In the rows, 128 means zero.
Rotation paths and how fast each direction turns (degrees per step)
Each turn is a multiple of 5 degrees from 10 to 175, or 0.
Each row of a path follows its step; steps can be skipped.

step 0: [112 134 128 128 127 118 127 127 129 125 130 134 123 128 132 128 132 125
 141 136 126 120 116 127 126 117 139 128 119 132 126 125 121 131 127 119
 135 136 132 129 131 134 138 135 123 132 119 128 143 128 117 121 129 130
 143 130 122]
step 4: [127 130 124 131 126 124 133 130 127 129 123 122 131 139 127 130 116 129
 130 113 120 131 136 120 126 123 139 125 131 120 141 127 122 138 127 125
 119 134 138 119 140 139 135 135 125 127 122 139 132 126 133 118 119 138
 132 128 129]
step 8: [115 142 133 131 124 129 129 128 129 130 128 118 133 124 137 144 131 133
 124 131 120 132 128 124 132 138 134 123 138 119 125 135 118 131 124 123
 130 135 131 130 133 130 128 134 130 137 125 131 119 137 131 136 127 136
 110 121 131]
step 9: [143 135 128 119 141 125 128 130 115 136 119 132 121 129 128 122 132 115
 133 124 121 132 126 129 134 135 125 134 133 127 118 117 127 124 125 125
 136 123 125 127 131 121 123 134 136 139 137 133 127 117 123 117 123 135
 126 123 129]
step 11: [118 112 127 133 132 133 114 127 126 143 127 139 127 128 129 117 129 122
 133 125 126 128 130 124 109 129 131 130 126 120 125 128 121 135 134 135
 119 127 126 125 136 138 137 121 137 125 127 128 126 125 129 126 136 135
 139 132 121]
step 12: [124 135 121 138 133 127 133 129 155 126 139 139 136 136 126 137 126 124
 121 129 133 126 135 132 127 125 130 121 142 129 122 131 135 126 135 127
 132 131 122 130 135 131 126 124 119 138 132 124 118 126 132 134 127 127
 126 133 127]
step 13: [132 124 119 125 120 125 129 131 120 135 114 133 134 133 138 125 125 136
 134 122 131 126 121 128 129 130 125 129 130 142 117 125 144 134 124 115
 129 131 112 139 129 129 131 129 139 129 125 136 134 129 132 136 120 124
 124 128 131]
step 17: [138 130 118 131 128 133 124 128 132 130 123 124 139 125 131 125 124 132
 139 134 136 130 134 128 129 139 136 130 125 133 131 127 133 121 142 128
 122 116 131 130 132 123 138 123 135 130 110 128 137 128 127 135 133 134
 130 117 114]
Directions:
[130 124 129 127 128 128 128 130 127 127 130 125 127 130 128 130 130 128
 129 130 129 127 126 128 125 130 127 128 125 128 126 131 129 128 128 130
 128 130 128 122 128 130 125 128 128 128 127 128 125 125 126 128 129 126
 130 128 131]	80
[128 127 130 128 128 129 127 133 130 127 127 130 126 127 128 128 129 126
 129 125 124 128 126 127 128 128 127 130 129 129 127 125 128 128 126 128
 129 128 127 128 128 133 130 131 132 126 129 127 131 125 127 127 129 129
 130 129 129]	160
